Every row has a hidden score. In each pair, how much higher is the second row's than the first's? 15 means about the same, 30 much higher and 0 much lower. The score is a weighted sum of the row's numbers plus the product of two more (or one squared), each taken from its middle value.
[ 0.4  1.3  0.9  0.1  0.2 -0.5 -0.4 -0.3 -0.7  1.1]
[ 0.0  0.0  0.4 -0.4 -0.2 -0.2  1.2 -0.5 -0.2  0.1] 11
[-0.7 -0.3  0.8  0.1 -0.7 -0.6  1.2  0.0  0.8  0.9]
[ 0.2  0.8  0.5 -0.4  0.8 -0.4  0.3 -0.4  1.4  1.2] 20
[ 0.7  0.0  0.2  0.4  0.8  0.6 -0.7 -0.4  0.1  1.9]
[-2.4 -0.6  0.7 -1.4 -0.2 -0.1 -1.4  0.1  0.8  0.1] 10
[-2.6 -1.2 -0.1 -0.3 -0.7 -0.7  0.1 -0.3  0.7  1.3]
[ 2.3  0.9 -2.8 -1.5 -4.6 -0.5 -0.6 -1.0 -0.9 -3.5] 7
[-0.3 -0.8 -0.7  0.2 -0.3 -0.1  0.2  0.4 -0.5  0.3]
[-0.8  0.4  0.4  0.1  0.1  0.2 -0.2  0.4  0.8  1.2] 18
[ 0.1  0.1 -1.0  0.0  0.2 -0.2 -0.4  0.8  0.0 -1.2]
[ 0.2  0.3  0.4  0.0 -0.2 -0.7  0.1  0.1 -1.7 -0.6] 18
[-0.9 -1.1  0.3  0.6  0.4  0.7 -0.6  0.4 -0.1 -0.8]
[-0.5 -0.2  0.9  0.2  0.0  0.2 -0.1 -0.6 -0.3  0.6] 14
[-0.3  2.6  0.2 -0.2 -0.6 -0.3 -0.4 -0.5 -0.8 -0.2]
[-1.3  0.1  2.0 -0.7 -1.2  0.0  1.9  0.3  1.1  0.4] 9
[ 0.4  0.0 -0.6  0.5  0.1 -0.7 -0.4  0.1  1.1  0.9]
[-0.8 -0.3 -0.7 -0.5  0.6 -0.6  0.4 -0.4 -0.8 -0.9] 15
[ 0.2 -0.8 -0.4 -0.5  0.8 -0.3 -0.1 -0.2  1.8  1.6]
[ 0.7 -1.8  0.6  0.6  0.3  0.3  0.1  0.8  0.7 -0.3] 17
[ 0.5  0.6  0.3  0.0 -0.5  0.0  1.6 -0.5  0.4 -0.3]
[-0.2 -0.4 -0.3  0.5  0.4  0.3 -0.5 -0.2  0.2 -0.1] 15
[ 0.9  0.6  0.9  0.0 -0.5  0.1 -0.2 -0.4 -0.9  1.0]
[ 1.2  0.1  0.2  0.7  0.5 -0.5  0.3  1.0 -0.3 -0.3] 12
[ 0.6 -0.6  0.4  0.0 -0.7 -0.8  0.3  0.6 -0.6 -1.2]
[-1.0 -2.3  0.9 -0.2 -0.4 -0.2  1.0 -0.7 -2.9  0.5] 18
[ 1.6  1.1 -0.3 -0.1  0.9  0.4 -0.3  0.6 -0.3  0.2]
[ 2.1  0.1  0.7  0.3  0.6 -0.5  0.2  0.3  1.0  1.6] 16
[-0.2 -0.7 -0.5  0.3 -0.8 -0.5  0.7 -0.5 -0.1 -0.2]
[1.3 0.1 1.6 0.3 0.4 0.5 0.1 0.4 0.0 0.6] 20
[ 1.0 -0.7 -1.6 -0.7 -0.2 -1.1 -0.1 -0.3 -1.6  0.3]
[ 1.1  0.9 -0.8 -0.1 -2.2 -0.7 -1.3 -0.8 -0.9 -1.1] 16
[ 0.2  1.5  0.0  0.1 -0.1  0.0  0.9 -0.2 -0.6  0.0]
[-0.7 -0.4  2.1  0.0 -0.7 -0.1  0.5  0.0 -1.8  2.5] 15
[ 0.1  0.3  0.2  0.0  0.1 -0.5  0.5  0.1  0.8 -0.5]
[ 0.7  1.2  0.1  0.5 -0.2  0.1  0.8  0.3  0.4  0.6] 17
[-2.2  0.6 -1.0 -0.2  1.3  0.8 -0.8  0.0  0.9 -1.4]
[ 1.5  0.7  0.7  0.4 -0.5  0.4 -0.9 -0.2  0.0 -0.3] 19
[ 0.1  0.2 -0.9  0.7 -0.2 -0.3 -0.2 -0.1 -0.4  0.0]
[ 0.4  0.0  1.5  0.6  1.1  0.2  1.8  1.0 -0.5  0.3] 16
[-0.6  0.1  0.2  0.5 -0.6 -0.8  0.2  0.0 -0.2  0.6]
[2.4 0.4 0.5 0.9 0.1 0.3 2.1 0.5 0.4 0.2] 15
[-0.2  0.7  0.5  0.0  0.0 -0.1  1.8 -0.2  0.5 -0.8]
[-2.1  0.4 -0.4  0.0  0.6  0.0  1.2 -0.5 -0.6  0.9] 19
[-0.3  0.5 -0.3  0.1 -0.3  0.0 -0.6 -0.2  0.3  0.2]
[-0.3 -1.0 -0.6 -0.2 -0.9 -0.6  1.0  0.4 -1.9  0.5] 10
[ 0.6  1.4 -0.5 -0.1  0.2 -0.5 -0.1  0.3 -0.5  0.1]
[-1.6 -0.2 -0.4 -0.2  0.0 -0.3 -0.6  0.3  0.7 -0.1] 12
[ 1.1  0.7 -0.6 -0.2 -0.1 -1.4 -0.6 -0.7  1.0  1.4]
[-0.7 -0.5 -1.7 -0.4  0.2 -0.3 -1.0  0.2  0.1  0.2] 9
[-0.7  2.7 -1.5  1.7  2.3  0.4  0.0  0.3 -0.1  0.0]
[-0.9  1.0 -0.3  0.0 -0.5 -0.1 -0.2 -0.2 -0.5 -1.0] 9
[ 0.1  0.2 -1.1  0.2 -0.4 -0.4  0.2 -0.2 -0.3  0.5]
[ 1.1  0.8 -0.6 -0.3 -0.4  0.2 -0.3 -0.3  0.2  0.8] 16
[-0.3  0.3 -0.1  0.2  0.0  0.8  0.1  0.0 -0.7 -0.7]
[-0.2 -0.2 -0.4  0.0 -0.7 -0.6 -0.1  0.2  0.9 -0.1] 12
[-0.9  0.0  1.3 -0.7  1.3 -0.3 -1.9 -0.1  1.9  0.1]
[ 0.3  0.1 -0.9 -0.2 -0.5 -0.5  1.2 -0.2  0.4  0.7] 10
[-0.7 -0.1  2.6 -0.1  1.3 -0.1  1.0 -0.6 -0.7 -0.8]
[-0.8 -0.7  0.2 -0.3 -1.1 -0.3  1.6  0.7  3.2 -0.9] 2
[ 0.2 -1.9 -0.2 -0.1  0.5  0.1 -2.1  0.5  1.6 -0.6]
[ 0.1 -1.1  1.6 -0.8  0.8 -0.8  0.9 -0.4 -2.4 -0.5] 11
[-0.3 -0.6 -0.2  0.9 -0.3 -0.2 -0.3  0.1  0.7 -1.1]
[ 0.9  0.6 -0.6  0.3  0.6 -0.2  0.9 -0.3  0.3  0.2] 16
[-0.1 -1.6 -1.0 -0.4  0.2  0.1 -2.3  0.1  0.0 -0.6]
[ 1.8 -0.4  2.5  0.6 -2.1 -0.4  0.4  0.4  0.8 -1.2] 17
[ 0.5  0.0  0.2 -0.8  0.2  0.4  0.0  0.2  0.4  1.0]
[-0.4  1.0 -0.8  0.2 -0.3 -0.4  0.2  0.3 -0.7  0.0] 15
[ 0.9  1.6 -1.2  0.5  1.5  1.0 -1.5  0.3 -1.0 -0.1]
[-0.7 -0.4 -0.3  0.6 -0.1 -0.5 -0.1  0.0  0.1  0.6] 11
[-0.3  0.1 -0.4  0.4  0.1  0.1 -0.2  0.2 -0.2 -0.3]
[ 0.8  0.4  1.3  0.0 -0.3  0.0  0.7 -0.3 -1.2  1.0] 18
[-0.4 -0.1  0.7 -0.1 -0.2  0.1  0.0 -0.6 -0.4  0.1]
[-0.2  0.6  1.4  0.2  0.2 -0.1  2.1  0.3  0.0  0.1] 15
[-0.1 -0.4  0.7  0.6 -0.2  0.4  0.0  0.1 -0.3 -0.1]
[ 2.4 -1.9  0.3 -0.9 -1.2  0.9  1.4 -1.0 -0.2  0.6] 11
[ 0.0 -2.2  1.3  0.4 -0.3  0.5  1.6  1.1  1.4 -2.0]
[ 0.1  0.6  0.1 -0.2 -0.1 -0.2  0.2  0.0  1.4 -0.1] 16
[ 0.6  0.3  0.0  0.5  0.4 -0.3  0.1  0.3  0.9 -1.3]
[ 0.3  0.6 -0.3  0.1  0.5 -0.8 -0.4  0.0  0.3 -0.3] 16
[ 0.6  0.2 -0.6 -0.1  0.4 -0.6 -0.4  0.1 -0.9  0.0]
[-0.2  0.2 -0.6 -0.3 -0.5 -0.3  0.0 -0.2  1.3  0.9] 14
[ 0.4  1.6 -0.2  0.5  0.7  0.3 -0.5  0.2 -2.2 -0.2]
[ 0.6 -1.4 -0.8 -0.5 -0.2 -0.7  1.6  0.3 -1.7  0.8] 9
[-2.6 -0.3  0.0 -0.1  1.3 -0.1  0.7 -1.0  0.4 -0.9]
[-0.3 -0.1 -0.6 -0.2 -0.6 -0.3  1.4  0.0  0.6 -0.6] 10
[ 0.2  0.4 -0.4 -0.1 -0.1 -0.2  0.8 -0.4 -0.8  0.3]
[ 0.7  0.8 -1.3 -0.3  0.4 -0.5  0.2  0.4 -0.8 -0.2] 12
[ 1.6 -1.5 -1.3 -0.2 -0.6  0.0 -1.1  0.2 -1.5  0.2]
[ 0.7 -0.2  0.1 -0.1  0.2  0.2  0.1  0.2 -1.2  0.4] 18
[-0.5 -0.6  0.0  0.5  0.8  0.6 -0.2 -0.4  1.4  1.0]
[ 0.5  0.2  0.0  0.4  0.0  0.3  0.6  0.2 -0.8 -0.3] 13
[ 0.7  0.7 -0.8  0.7 -0.4 -0.6  0.6  0.5 -0.4  0.0]
[-2.5  0.6 -0.9  0.0  0.6 -0.4 -0.4 -0.6  0.8 -0.5] 17
[ 0.3  0.2  0.1  0.3 -0.3 -0.3  2.8  0.9  0.5  0.0]
[ 0.3 -0.4  1.3 -0.7 -0.9  0.3  0.1 -0.8 -0.7  0.0] 18
[-0.5  1.5  0.2  0.6 -0.2 -0.2  0.3  0.3 -0.6  0.2]
[-0.1 -0.2  0.6  0.2 -1.2  0.0  1.9  0.7 -0.1  0.2] 10
[ 0.3  0.3 -0.1  0.0 -0.7 -0.5  0.0 -0.2  0.0  0.6]
[-0.1 -0.2 -2.3  0.5 -0.3  0.5 -1.9  0.4 -0.1 -2.4] 16
[-0.9 -1.5  0.2  0.6 -0.4 -0.2 -0.7 -0.1  1.1 -1.1]
[ 0.5  0.2  0.7  0.1 -0.4  0.0  1.0  0.8  0.7 -0.2] 9
[ 0.7  0.3  0.2 -0.2  0.1  0.8 -0.7  0.1  0.1  1.8]
[-1.8 -0.3 -2.8 -0.7 -0.4 -0.6 -1.0 -0.5 -0.4 -0.9] 9
[-0.4 -2.3  0.0  0.3 -1.1  0.5 -0.5 -0.9 -1.4 -1.7]
[-0.5  0.7 -0.3  0.0 -0.1 -0.3  0.9  0.0  0.2 -0.3] 12
[ 1.0 -0.8 -0.6  0.0  0.1 -0.2  0.1  0.1  0.0  0.6]
[-0.3  1.0  0.6 -0.8  0.6  0.8  0.8  0.5  1.4 -0.3] 16
[ 0.8  0.7 -0.1  0.5 -0.2  0.4 -0.1 -0.3 -0.7  1.0]
[-2.3  0.6  1.3 -0.7  0.4 -0.5  1.1 -1.5 -2.1  0.8] 22
[-0.1  0.5 -0.2  0.1  0.0 -0.2  0.7  0.0  0.1  0.2]
[-1.3 -0.4  1.2  0.0 -0.6  0.1  1.1 -0.2  0.1  1.1] 15
[ 0.4  0.1 -0.8  0.2 -0.3  0.4  1.2 -0.3  0.5 -0.6]
[ 0.6 -0.7  0.1 -0.5 -0.1  0.5 -1.1 -1.0 -0.9  0.0] 19
[-0.7  0.1  0.2  0.3  0.3  0.2  0.1  0.3 -0.5  0.1]
[ 0.3  0.4 -0.2 -0.3  0.0 -0.3  0.9  0.1 -0.3 -0.4] 14
[-2.1 -0.4 -1.1 -0.8 -1.2  0.4 -0.8  0.1 -0.7 -0.1]
[-2.1  0.7 -0.9 -0.4 -0.1 -0.7  0.5 -0.1  0.3  1.2] 21
[ 0.5  0.4  0.5 -0.1  0.3 -0.2 -0.4  0.0 -0.2  1.2]
[-0.5 -0.2 -0.7 -0.3 -0.4  0.0 -0.4 -0.2  0.5  0.1] 11
[-0.1 -0.4 -1.8 -0.8 -0.8 -1.1 -1.1 -0.7 -0.7 -1.4]
[ 0.9  1.5 -1.2  0.3  0.9 -0.5  0.8  0.4 -1.1  0.2] 22
[-0.7 -1.6 -0.4 -0.4  0.4  0.4 -2.4 -0.1  0.2  0.0]
[-1.8 -1.0 -2.4 -0.8  0.2  0.5 -1.1  0.4  0.1 -1.8] 4
[-1.5  1.0  0.7 -0.5  1.5 -0.1  0.6  0.7  1.0  2.4]
[ 0.0  0.3  1.4 -0.7  1.6  0.3 -1.4  0.5 -0.1  1.0] 16
[-2.6  4.2  1.7 -1.4 -1.2  1.3 -1.5 -0.1  0.5  0.3]
[-0.6 -0.9  0.5  0.2 -0.7  0.3  0.7 -0.3  0.2 -0.2] 10
[-0.4 -1.0 -0.3  0.6  0.0  0.2 -2.2  0.4  0.9 -1.9]
[ 0.0  0.1  0.3 -0.1  0.3  0.0 -0.8  0.2  0.4 -1.0] 6
[-0.8  0.3 -0.6  0.1  0.0 -0.3 -0.1 -0.2  1.1 -1.3]
[ 0.3 -0.8  1.8 -0.6 -0.5 -0.3  0.5 -1.3 -0.4 -1.1] 18
[ 0.8  0.1 -1.1  0.4  0.0  0.0 -0.6  0.7  0.1 -0.6]
[-0.6 -0.1  1.0 -0.2  1.2 -0.5  0.9  0.6  1.1  0.4] 17
[-0.8  0.2 -1.7 -0.7  0.0 -0.6  0.2 -0.9  0.6 -0.5]
[-0.9 -1.7  0.3  0.0  0.6 -0.3 -2.3  0.5  1.1 -0.1] 23
[ 0.8  0.4 -0.6  0.0  1.1 -0.2 -1.3  0.6 -0.2  0.3]
[ 0.1  0.2 -0.6  1.1 -0.3 -1.3  0.3  0.5 -0.5 -1.8] 12
[ 0.2  1.6 -1.0 -0.2 -0.3 -0.9  0.3  0.1 -0.9 -0.4]
[-0.1 -0.2 -1.1  0.1  0.0 -0.7  0.4 -0.5 -1.3  0.0] 15
[-2.2 -0.3 -2.8 -1.4 -0.3 -0.2 -0.5 -0.4  0.8  0.4]
[-0.6  0.0  1.1  0.6  1.2  0.0  0.6 -0.6 -1.6  0.7] 24
[ 2.3 -0.8  0.0  0.0  0.3  0.6  0.9  0.8  1.5 -0.2]
[-0.6 -0.6 -3.5 -0.6  1.2  0.3 -1.9  0.5  2.1 -1.4] 13
[-2.8 -1.0  1.6  0.0 -1.6 -0.2  0.3 -0.4 -0.7  1.8]
[ 0.6 -0.7 -0.1  0.0  0.0 -0.1  0.3  0.1  0.1 -0.2] 13
[-1.3 -0.4  0.9  0.7 -0.5  0.1 -1.5  0.8  2.7 -1.2]
[ 0.7 -0.8  2.1 -1.0 -0.4  0.9 -0.4 -0.4 -0.6  0.0] 8
[ 0.0  2.2  0.7 -0.4 -0.1  0.7 -0.9 -0.3  0.2  0.5]
[ 0.4 -1.2  0.3 -0.2 -0.1 -0.5  2.4  0.2 -3.2  0.1] 11
